Each run below is a few steps of one of 7 hidden systems, one row a step.
geda, seq 1, 9 rows:
[[ 54  22   3   4   9  16 -23   9  -1  -5  17  -3  16   3   8  -3  27  16
   31  -8 -11 -23   0  45  -9 -20]
 [  2  30 -31 -16  17 -25 -27  19 -20  -1 -14  -9  24  14   5  25 -17   2
  -17 -24  11  -7 -16  36  -6 -31]
 [-32  10 -18 -39   1   3 -13 -14 -41 -11 -12  24  12  -1  -7  13  19 -41
   -9  -1  37  12  -6   1  20   3]
 [  2  -9   1 -29   8   6   1 -25   4  12  16  29   9  -3  -4 -22 -15 -14
   13  43  28   7  50  -6  29  -7]
 [ -3  -4  12   5  19  10  27  17  22  13  38 -10  37   7 -20  14 -42  36
   -2   6   1  21  17  -8  18   9]
 [-16   3   1  18   1  44 -12  17  16 -12 -13  -5   6   5   7  12  15  40
   -3 -26  11  51  -7 -22 -20  20]
 [ 23 -27 -25  25  -5  16 -35   6  -5   0  -2   1 -16 -16  38 -39  28   4
   13  16  18  14 -11  17 -15  19]
 [ 37  -5 -17  15  -2 -16 -22   9 -23   6   6 -19  37  -2 -25   2  -7 -15
   17  35 -25 -20  -4  38 -23   6]
 [ -7  17  25 -20   5   6  -3  15 -44  14 -34  19  21  18 -23  42  -1   1
    0 -24 -26   3   8  22  -5 -10]]
kagig, seq 2, 9 rows:
[[-19  18 -26 -42  -2  38  -6 -13   2 -22  28  20  13  -3 -10  -2  38  -8
   -6 -31  43  10 -10   4  53  -2]
 [ 30  -7 -36  -4   1  -7  -7  21  20  15  46 -30  51   0 -27  10 -46  20
   -8  -1  -2 -11  -6  42   2   6]
 [-14 -48  18  42  -7  15   8  29 -39  23 -24   0   6  -3 -11  16  -5   9
   -2  23 -27  41 -10  -8 -23  54]
 [  0   7  -8 -25 -12  47 -38 -28 -32 -19 -16  37  -2  -8   2 -19  67 -33
   25  13  30  17  14   6   8   7]
 [ 44  46 -23 -17  21 -22 -20  10  -9 -12  27 -20  42   8   2  23  -8   0
    9 -14  17 -36 -15  58  -8 -37]
 [-34  -6   4  27  12 -29   5  34 -21  20 -43 -16  17  15  -8  47 -57  19
  -29  -2 -18  37 -10 -13 -43  16]
 [-53 -24  -9 -31 -10  25  -6 -19 -35  11 -26  52 -24  -4   6 -22  23 -30
  -13  14  35  38  16 -23  45  16]
 [ 31  32 -31 -37   5  -6   2 -20   1 -22  67  -8  43  -2 -37  -5  12 -30
   12   5  12 -49 -11  39  54 -23]
 [ 15  -2  32  30  10  -1  21  39   2  20   2 -30  50  18 -40  56 -52  46
    0  -6 -52  15   4   7 -39  20]]
kagig, seq 3:
[[ 28   4  20   2 -13   2   3 -17   5 -10  10  -7   9 -11  -9   7   2 -12
   23  15  -6 -19  11   5 -37   8]
 [  7  14  35  14  17   1   6   7  -8 -10 -10   3  -6   1  32  19   3  11
   13  -7  17   9   4  -6 -31  -1]
 [-18  18 -19   1  14  -5 -15  -5  15 -19 -10  -1  -9   3  27 -10   0   3
  -11  -2  34  16  -4 -20  -2 -15]
 [ -2  -1 -27   1  18 -29  -1   3   8  10   8  -5  -3   7   3 -22 -26  -4
  -10  26   0  -7   2   1  30 -23]
 [-11  -1   9  15   4 -11  16   3  -6   8  -8  -2  -3  10 -30  -5  -1  -3
   -1  21 -49  -7   0 -15  26  -2]
 [  5   4  24 -19 -15  31   3  -8   7   4  -9  19 -12   3 -20  -1  25  10
    8 -24 -31  -3  17  -5  14  -5]
 [ 19   0  -3 -16 -21  16   1   1  21   0  15  -9  -7  -8   7   7   9  16
   -4 -52   6 -18 -15  24 -10  -3]
 [  5 -25 -13   7 -21 -11   2   3  15   4   3 -23  -5 -20  15   4 -27   0
  -14  -5  15   0 -12   3 -46  26]
 [ -4 -20  13  15   1 -11   8 -14 -19  -3  -1   8 -14 -18  25 -11   2 -27
   12  41  28   6   9 -14 -17  23]]
lupo, seq 4 (9 x 26):
[[-10   1  22  -7  -9  -5  25   5 -39  -2  -4  -3   1  -3  -8  42  11 -20
   -7 -30  -7 -16 -32  15  -8  20]
 [ -2  20   1 -30  -9 -13   0 -39   8 -18  -6   7  -8  -7   3  -7  -2 -35
    6  15  24 -20  21 -15 -15 -17]
 [  4   2  12   1  23 -17  35   8  -4   8  41  -2  12   1   8   8 -20   0
    2   8  17 -14  -4   8  34  -3]
 [  0  19  11  11 -10  -2  15  -9  43 -18  10 -23  -5   2 -21  -2  -4  11
   -2  -8 -29 -12  -7 -31 -11  -5]
 [  3 -14  25  14  10   2  10   3  10  11  -7  12 -39   0  36 -24   7  19
    9   3   0   4  17 -12   9  -8]
 [ 16 -12 -22  -2 -17   7  -6   7   8   5  15  -6 -13  -7   2 -16  21   5
   -6 -25 -10 -19 -24  24  17   3]
 [ 13  -4  -8   0 -10 -26 -15   5   1  15 -25  -8  -6   0   8   3 -26   0
   -9  -5 -16 -14   4  17 -38 -12]
 [ -1  -8  33  -8 -11   4  16  -3 -34   7 -10  14  -6  -5  -1  21  10 -20
   10  -5  -6 -10   1  10 -13  16]
 [  8  20  -4 -37  -4   3  -4 -22   5 -11  15   9   8  -5  -3  -1   7 -19
    5  -6  26 -18  11   9   6 -17]]
suv, seq 5, 9 rows:
[[-12 -10 -14 -25 -28   5  -3 -14 -13  -1 -11  18 -47 -14  22 -17  43 -27
  -15 -42  16 -20 -26  12  24   0]
 [ 16   5 -13 -36 -14 -25  24 -32  28  -4  44 -11   6 -13 -25  -9 -23 -32
   -2   8   7 -52   7   8  19 -13]
 [-14  -3  52  11  -3 -34  40 -11   5   9 -31  -4 -18   4  -4  22 -41  -7
   -2  15 -31  -7  23 -38 -42   1]
 [-22 -12  33   5 -13  38  13 -12  12 -11 -14  22 -52 -10  35 -19  46   9
    6 -24  19  25   2 -39   3  17]
 [ 17  11 -42 -14   1   0 -10 -16  65 -15  50 -15  -5  -8  19 -42  -8  16
   -4  -8  39 -16   4   1  30 -29]
 [  4   2  -8  39   5 -57  15  17  24   3 -10 -48  -3   6  -6   9 -49  10
  -21  10 -48 -21 -25 -13 -34 -10]
 [ -9  -7  26  22 -26  15  -3   2 -26  -4 -55  11 -52   1   3  -8  65  -5
    5 -23 -56  -4 -28 -10 -10   9]
 [ 11  16 -10 -55  -6  22   2 -21  17   2  32  31 -14   0  -4 -29  30  -5
    0 -32  12 -37  14  26  77 -37]
 [-22  12  -3 -29  -3 -53  33  -7  32  13  12 -22  22   7 -34  37 -89  -4
  -35 -10  -3 -22  12 -13  -9 -16]]
suv, seq 6 (9 x 26):
[[  1 -12  26  31  26 -22  56  41 -15  15  38 -25  11   5   4  32 -22  28
   -7 -14 -12  -8 -38  15  25  21]
 [ -5  29 -10 -10 -28  32 -45 -19   2 -27 -46   2   8   5 -29   8  33 -10
    5 -13 -22  15   7 -17 -50  -2]
 [  2  -3  -3 -15  27 -19  10  12 -35  15  14  22 -16  -3  45 -11   6 -10
   -2  -4  40 -15  -8  37  48 -17]
 [-10  16 -11  -8 -10  -1  12 -14  21 -21  29 -27  43  -2 -59  21 -19 -12
   -4  16 -10  -2  -5 -21  -6  17]
 [-10 -14  15   8   5 -13 -13   3 -27  19 -55  21 -27   5  27  -5 -11  -8
    1  24  -5  15  24  -7 -29  -8]
 [ -2 -20   5   6  -3  37  19   2   3  -2  42   7  -2 -13   2 -11  32  10
    6  -8  19  12 -11  -2  41  28]
 [ 23  16 -27 -13   0  -6 -27  -8  37  -1   7 -11  23   4 -11 -11 -35  11
    1  13   2  -5  29   7 -18 -27]
 [ -8 -16  22  34  11 -23  21  31 -25  16 -18 -12 -10   5  18  25 -14  16
   -9  -6 -19   7 -24   3 -19  13]
 [  4  11  -6  -7 -19  43 -24 -12  -6 -20  -7  10  -4  -5  -9 -10  59  -6
   12 -17  -2   5 -11   3  -2  10]]
molok, seq 7:
[[-20 -40  34  17  13  -2  27  -4  -4  27  -3  24 -10   1  -1 -19 -36   4
   11  63  -2  31  48 -39  18  20]
 [ 16  -9  10   0   2  64   9  -9  43  -7  54  10  14  -6 -11 -28  23  35
   25   5  16  23  27 -16  39  15]
 [ 32  13 -27  -1   6   5 -10  28  53   3  35 -33  19   5  11   5 -30  57
  -15 -49   8  -7 -12  30   0 -18]
 [ -1 -14 -17  52   7 -23 -25  38 -16   2 -34 -28  -8  -1  44  13 -12  19
  -13  -7   2  28 -36   9 -61  16]
 [ 14   8 -16   9   1  14 -47 -20 -45 -29 -20  12   4 -12  18 -20  60 -44
   33  42  24   8  -3   8 -30  11]
 [ 22  49   8 -44  12  -8  -7 -17 -25  -6   9  13  47  14 -43  30  -1 -28
   21   8 -11 -39  24  32  16 -37]
 [-43   7  28 -18   3  -6  16  13  -6  27 -49  16   5  26 -32  43 -53  20
  -29 -24 -36  23  26 -25  -5  -8]
 [-58 -28 -11 -12  -6  29   0 -12   4   1 -14  30 -33  -8  27 -23  10  -2
  -23  -2  53  53  10 -46  25  23]
 [ 17  -9 -54 -10   7 -11   6 -13  26  -7  78 -16  25 -17  -1 -35 -14 -16
    0  33  48 -18  -9  14  51   4]]
lupo, seq 8, 9 rows:
[[-12  15 -20  14  17   4 -43  30 -53   6 -59  20 -13  22  22  -4  46   8
   -5 -10 -21  22 -22  22  15 -23]
 [-37   0 -55 -25 -15 -21 -33   2 -52   7 -45  15   2   7 -28   2   9 -44
  -32   2 -13   0 -25  13  22  -8]
 [-32 -21 -18 -34 -13 -21  -1 -16 -34  24 -18  18  28   0 -50  14 -51 -43
  -20  38  -2   6  29  -3   9  11]
 [-17 -12  23 -38 -11  34  24 -21   4  11  31  19  47  -4 -54  26 -35  -5
    3  17  17  24  45 -19  10  33]
 [ -7  13  12 -12  11  48   6  -8  50 -19  43  -1  33  -3   3  12 -18  40
    7  -9  55  45  31 -29  -7  15]
 [ -2   7 -12  49  27  18  -2  22  31 -31  29 -31   6  -4  44  -2  12  43
    3  -3  45  46 -32 -26 -17  20]
 [ 17   3 -29  72  19  -5 -33  17  -4 -28  -8 -29 -11  -3  27 -34  48   7
   16  40 -13  18 -41  -9 -21  10]
 [ 24   7 -24  36  19  -7 -46  23 -44  10 -36   6   1  20  -7 -32  42  -3
   21  41 -59  -4  -9  27  23 -24]
 [-17  13 -17 -24  -5   2 -31  17 -44  29 -56  29   8  33 -47   8   8  -3
  -15 -15 -64  -1  10  25  38 -31]]
molok, seq 9, 9 rows:
[[-14  -3   5  18  12   2  46  10  -9 -18  53 -18  -2 -12  10   9  28  -5
   -3 -15  23  -5 -57  -6  37  29]
 [ 28 -10 -31  15 -30 -27 -14  -9  37   2  -3 -30 -21 -11 -14 -35 -12  -6
   -7   8 -44 -38  -7   3 -19 -12]
 [ 17   2  58  27  21  -9  31  14 -31   4  -9   8 -27   4  38  12  23   5
   23  -6 -13 -16  -8  10  -8  -4]
 [ -5  13 -11  -9 -33  33 -11 -14   2 -21  -9  -2  -6  -4 -37  -1  51 -16
    0 -26 -35  -9 -26  -8   3  12]
 [ -1  11   2 -35  -6 -35  11  -9   4  10  -7   7 -28   1  21   4 -17 -13
  -17 -36   9 -40  -5  21   8 -33]
 [-30 -23  10  23  -6 -25  33   8 -27   7  -9 -10 -12  -5 -16  15  -7 -21
  -15  11 -21   1 -33 -20   3  31]
 [  7 -16  11  -5 -21  10   6 -33  18  -4   3  13 -35 -14   5 -40  21 -19
   15  21  -5 -16  23 -21   6   1]
 [ 17  15  27  -6   7   2  41   1  15  -5  46  -9   6   0  -9  10   7  12
    8 -24  -5 -28  -9   8  31  -6]
 [ -4  -7  -5  19 -20  -9   4  14  30   6 -19 -24 -20   3  -5   2 -16  22
  -23 -28 -40  -4 -18 -11 -19   0]]
veg, seq 10:
[[-13  34  -3  23   9  38 -26  18 -10 -25 -28   0   9  20 -14  10  55  25
    4 -21 -28  34 -26 -15  -1  -1]
 [ -3  41 -47   8  16 -26 -49   9 -18 -15 -36 -12  17  19 -12  -3  11 -13
   -8  13 -22  -2 -18  10  -2 -38]
 [ -6   6 -13  -4   1 -48  12  -2 -50   3  -1 -12  24  -1 -34  22  -9 -50
   -4  25 -21 -36 -25  23  11  -1]
 [ -9 -12  25 -47 -13 -13  23 -27 -19  22   0  28  11  -3 -30  15 -35 -35
    1  20   3 -19  45   6   9   1]
 [  7 -16  21 -47  -7  14  23  -1  20  27  28  20   0  -6  14  15 -37  19
   -7 -44  39  -6  31  25  10   0]
 [ -9 -26 -15   2 -21  24   5   8  48   0  19 -18  -8 -16  20   3 -26  36
  -23 -36  32  29  -8 -15 -25  30]
 [ -2 -25 -24  40  -2  16 -23   5   6 -12  -1  -5 -27 -17  47 -36  31  10
    2  15  30  34 -22 -16 -15  29]
 [ 16  10  -4  38  20  30 -20   6 -18 -22  12   0  14   3  -5 -28  62   4
   35  37 -16  18 -14  -5  26   7]
 [  8  39  10  25  36  -3 -17  21 -22  -1 -23   1  34  33 -31  12   7  17
   19  28 -51  10  11   0  15 -30]]
veg, seq 11:
[[-25 -15  28 -20 -35  -7  42 -20  39   7  -4  -4 -36 -10  -8  14 -32  -1
  -26 -40  -7 -16   5 -30 -16   9]
 [ 10 -14  -8 -13 -23   2  -2 -25  48  -7  14  -1 -50 -22  49 -38   8   1
   -4 -20  37 -16   2  -5  -9  -7]
 [ 29   3   8  39   4  14  18  -5  43 -27  50 -30  -4 -17  18 -23  27  18
   21  10   7  -7 -22 -16  -8  19]
 [ -6  20  36  51  30   1   7   1  10 -22 -16  -5 -16  13  19 -12  20  18
   22  37 -20  25   8 -52 -10  -7]
 [-18  44  13   8  22  -4   2   5 -10 -15 -30  13 -25  25   3  -7  45   4
    2 -14 -36  -8 -16 -17  42 -41]
 [  5  35 -31 -10  -6 -34 -12  -7  24 -10  -8 -22   3  14 -41  -8 -11 -12
  -14  -5 -50 -38 -13   1  17 -43]
 [  7 -13  10   1 -11 -65  32  -9  -7  15  -6 -19 -16  -9  -3  10 -41 -35
  -11  14 -27 -52  -5   7 -21  -7]
 [ -2 -20  53 -37 -31   3  43 -37   2   7   9  23 -31 -21  -2   6  -1 -34
    9 -11   6 -35  25 -10  -7  14]
 [ 24  13  23 -29  -7  27  12 -19  61  -9  39   5  -9 -10  26  -7  -8  30
   13 -33  42  -8  35  -1  -7 -16]]
geda, seq 12:
[[-10  20  19  13  15  16  -6  -4 -21 -21 -17  13 -12   6  13  -3  51  -4
   18   5   1  12  -6 -17   9  -2]
 [ 18   1 -25  11  15 -13 -15   8   7   9   5  -1  -7   9  11 -40   2   7
    5  27 -13 -13   5  13  39 -28]
 [-12   8 -28  -6  -8  -8  -3   8   1   4   2 -17  29   9 -50  14 -17  -2
  -22  -7 -31  -3 -17   5  15   1]
 [-24 -11   2 -34 -30  29 -11 -10  -4  11 -32  26 -18  -1 -11   4   6  -4
  -14 -29  -1  14  17  -8  -2   9]
 [ 28 -26   5 -22 -16  11   9 -18  21  10  37  10 -15 -22  19 -23  -4  -4
   12  -1  30 -20  21  20   4   7]
 [ 15  15   8   4   7 -17  14  -1  25 -11  24 -30  31  -5  -5  29 -45   8
    2   3  15  -6   1  -1 -44   2]
 [-33   8  29  19  14   0   9  13 -33 -11 -31   2  -6   4  27  37  11   1
   -4 -10  19  34 -19 -21 -30  19]
 [ 15   3   8  27  22   5  -7  -7 -17 -13   5  12 -22  -4  32 -39  50 -12
   30  40  10   1   0  -5  24  -8]
 [ 21  13 -27  25  24 -32 -10  19   8   8  11 -21  28  17 -26 -16 -24  12
    2  38 -44 -16  -1  11  26 -28]]
Kug, seq 13, 9 rows:
[[ 14  27 -18  -5   1 -15 -22  19  41   7 -15 -30  15  16  -8  19 -47  39
  -19 -41 -24  -7   6  13 -36 -34]
 [-34   8 -38 -24  -9  -6 -31   5 -25  -9 -33   0   8  -3  20  32  -9 -13
  -34 -37  45  25 -28  10 -33   6]
 [  0 -12  -9 -45 -21  -2   4 -41 -22 -12  32  13  19 -26 -10   7  -3 -57
    7  21  58 -17   8  14  -8  27]
 [  5   2  57  17  15 -24  74  -5  -5  -2  48 -19  16  -5 -17  32 -22 -12
   18  23  -6 -26  -8 -14   4  23]
 [-29  24  53  37  35  19  31   9   6 -21 -11  10 -23  16  22   6  32  33
   10  -3  -3  38  -5 -57  17  -3]
 [ 12   3 -24   7  14  14 -24  -6  22  -8   4  18 -45   0  46 -70  49  12
    9   5  13  -3   4  -1  56 -34]
 [ 21 -13 -61  15 -23 -33 -19   3  33  13   4 -32  -8   0 -36 -48 -16  -7
  -19  19 -64 -39 -17  13  21 -19]
 [-21  -4  -1  -2 -27 -20 -26   5  -8  22 -82  -3  -9  14 -29  26 -38  -4
  -27 -12 -57  10  14 -12 -65  -6]
 [ -3   6  21 -77 -25  33 -21 -14 -31  15 -33  48   0  -3   8  38   6 -12
   -1 -59  38   2  33  40 -18 -10]]
Kug, seq 14:
[[-26  14 -43   5  21  -7 -32  15  10  -6 -22   2 -10  12  30 -13  -8  21
  -27 -10  28  32 -11 -13  11 -22]
 [-13 -32 -51 -24 -27 -13 -20 -17 -12  12  -3  10  -8 -17  -4 -32  -9 -41
  -22  22  19  -7   0  13  19  10]
 [  6 -31  25 -12 -31 -14  30 -13   0  25   5  -5   7  -9 -41  17 -40 -20
   -2  12 -34 -25  18   2 -23  22]
 [ -8   7  64  -1  -1  27  27  11  -2   4 -15  10  -7   6   9  44   1  30
    6 -43  -5  17  10  -8 -29  10]
 [ 15  18  -2  -7  10  38 -10  -1  17 -25  29   6  -4  -8  39  -8  43  19
   13 -33  53  11 -13  11  11  -4]
 [ 22   4 -47  33   8 -27  -8  -2  16 -26  42 -40  10 -14   6 -28  11 -16
    3  35   8 -19 -40   5   6   3]
 [-23   4   4  39   8 -36  -1  -2 -31  -7 -42 -10  -2  11 -22   3   1 -29
    0  51 -48   4 -10 -34 -19   3]
 [ -8  14  36 -33   8  12  -9 -11 -29  21 -47  54 -17  19  -6  -2  15  -6
   14   4 -21   0  49   2  24 -34]
 [ 18  10 -13 -41   2  14   4  10  43  24  36   4  12  10 -10  -5 -33  39
  -11 -41   2 -17  24  32  46 -37]]

Name the system that made each run.
seq 15 (2 x 26):
[[  1  -7   0 -16  -1  -9 -15   1 -35  13 -21  12  14  -3   8  19 -21 -19
    1  11  20   4  16  23 -33   3]
 [-14   1  13 -18  -5  15   0 -18 -17  -8  -3  12  24  -3 -22  20  -4 -20
   10  22  20  19  21 -14 -18  19]]
 -> molok
seq 16 (2 x 26):
[[ 14  -7   6  26   1  11 -24   3 -25 -10 -20  -3  14 -11  14   8  16  -6
   19  26  12  27   1   1 -59  25]
 [ 15  41   1 -24   8  19 -27 -23  -9 -29  -1  11  30   3  -8  11  26 -19
   25   8  22  -3  17   8 -17 -16]]
 -> molok
seq 17 (2 x 26):
[[ -3 -12 -27  23   4   0 -28  -7  12  -8 -13  -4  -4  -6  11 -37   2  -2
    3  46   9  28  12 -23 -11   5]
 [ 19 -23 -12  33  11   0  -1  23   4  19  16  -9  -4   3   2 -32   3  21
    5  27 -26   4  -4   9  31   7]]
 -> suv
seq 18, 2 rows:
[[ 46   5  45  14  -9  30  10  14   3   0   9  -5 -11  -5  15  12  38  31
   28 -40 -27 -22  -9  31 -25   4]
 [  3  37  12   6 -11  12 -23 -13  24 -33 -31 -20   9   5  -8  24   7   9
    7 -18 -10  11   2 -26 -75  -8]]
 -> veg
seq 19 (2 x 26):
[[ -7  28  12 -51 -14   8 -14 -26  50  -4 -22  11   3   5  -2  16 -46  16
   -8 -26  24   7  57 -23 -41 -31]
 [-23 -25  30   9  13   7  49  12 -16  -2  36   3  -9 -17  46  29  -1   8
   -7 -24  65  21 -26  -7   6  41]]
 -> lupo
seq 20 (2 x 26):
[[  6  25  29  33  23   1  10  25 -20 -11  -6 -13  12  11  11  30  23  19
   14 -16 -14   6 -27   2 -15   0]
 [-12  17 -30  -8 -17  11 -40 -10  -1 -12 -39   3 -12   7  -6 -12  33 -11
   -8 -13 -14   5  -8  -4 -11 -16]]
 -> molok
seq 21:
[[ -1  19  -7  13  17 -34  10  12   8  -8   2 -20 -11   6  16   5  -9   3
  -15 -13  -7 -17 -26   2   4 -22]
 [-33  13 -19  -8  -7  -6 -13 -16   1 -14 -27   2 -11   2  -8  -5   6 -19
  -17   2   4  14  -4 -32   1  -8]]
 -> Kug
seq 22:
[[-11  18 -11 -15  23 -18 -14  17 -26   8 -19  11   6  13  24  18 -10   4
  -16 -18  21   8  -5  22   8 -26]
 [-25 -21 -26   2  -4  -6 -16   5 -34  11 -19   7  13   1 -19   0  -8 -21
  -12  28  -3  24  -4  -1   5  21]]
 -> molok
seq 23 (2 x 26):
[[-17 -19 -29   2 -17  -5 -41   7 -22   4 -51  -2  -2  -7  19  11 -15 -11
  -19  -4  21  33  -5   3 -60  15]
 [  6  -7 -25 -13  -7  18 -19  -7 -48 -15  18  10  15 -17   8   0  46 -38
   11   5  44   0 -26  34   9  26]]
 -> veg
seq 24 (2 x 26):
[[ -7 -14  14  19   1  25 -18  22 -23  14 -37  12  13  11  -8  19  -3  24
    4   3 -20  42  15  -5 -28  18]
 [ 31 -10   8   7   1  36 -14  14 -21  10   7  16  -6  -2  19 -16  45  14
   24 -10  -1   0  -4  36  17   5]]
 -> geda
seq 25 (2 x 26):
[[-11  17  13   2   7   8   6   8 -33 -15  -6   5   6   3   4  29  34  -6
    2 -24   9   4 -29   8  -3   8]
 [ 11  24  -2  -5  16   7  -7 -20  10 -24  24   3  18  -2   2 -12  15 -10
   23  28  27   0  15  -8   5 -10]]
 -> Kug
seq 26 (2 x 26):
[[ -4  36  14   2   5  -1 -18  10 -43  -9 -48   5  21  18 -22  38  22  -9
    8 -12 -36   2  -9   9 -26 -12]
 [  7  40   0 -41  24  13 -27  -9  -7  -7  -2  24  30  14   3  11  -3   1
   14   0  37   5  37  18  11 -37]]
 -> Kug
seq 27:
[[  1   7   9 -25  -8 -10   2  -1  -7   4  -9   4  -9  -4  18  23  -9  -4
  -10 -39  20 -15  -5  21 -23  -8]
 [ -7  18  -5 -20  -8   4  11 -18   9 -24  26 -11  14 -10  -7  19   3 -17
   -4 -20  29  -7 -16  -5  -7   8]]
 -> Kug
seq 28:
[[  5 -31   0  31  14 -55  16  48 -15  49 -17 -18 -11  10  17  10 -56  24
  -24  -1 -38 -13 -15  30  -3  -6]
 [-43  -8 -11 -25 -32  57 -30  -3  -7   0 -42  26   5   4 -36  15  16   5
  -20 -30  -5  54  13 -23  -6  27]]
 -> Kug
seq 29, 2 rows:
[[-20 -13  -6 -33 -10  27 -16 -38 -20 -10  -2  45 -23 -16  22 -36  47 -40
   13  23  52  13  24 -13  31   8]
 [ 10 -15 -15  -6  18 -17  24 -13  41   9  68 -12  29  -6 -13 -25 -57   4
    0  49  30  -5  33  -9  36   0]]
 -> suv
seq 30 (2 x 26):
[[  2  -9  14 -15  17 -19  25  33  17  45   1   9 -22  13  36   7 -48  49
  -24 -49   4 -10  12  28  32 -32]
 [-21 -23  11  -1 -52  -2  26  -9  19  -8 -12 -25 -39 -22  -5  21   7 -10
  -30 -53 -16 -14 -42 -16 -42  39]]
 -> lupo
seq 31 (2 x 26):
[[-31   7  12   7  19  -2   7   2 -58 -19  -7   6  24  -5  16  45  13 -30
    2  12  54  34 -23  -9 -26  36]
 [ -4  21 -35 -27 -10  -3 -31 -42  16 -24  -4   1  28  -2 -40 -20 -11 -39
    5  47   8  -1  34 -22  -9 -14]]
 -> molok
seq 32:
[[-52  -6 -28  14   6   8  14  12  13  -9   7  -4 -18   5   4 -13  10  16
  -34 -17  13  38 -35 -40  50  12]
 [ -9 -43 -55  29 -20 -11 -25  -1  23   8 -10 -17 -17 -13   0 -47 -15  -5
  -21  38 -10  21  -3 -20  -6  21]]
 -> lupo
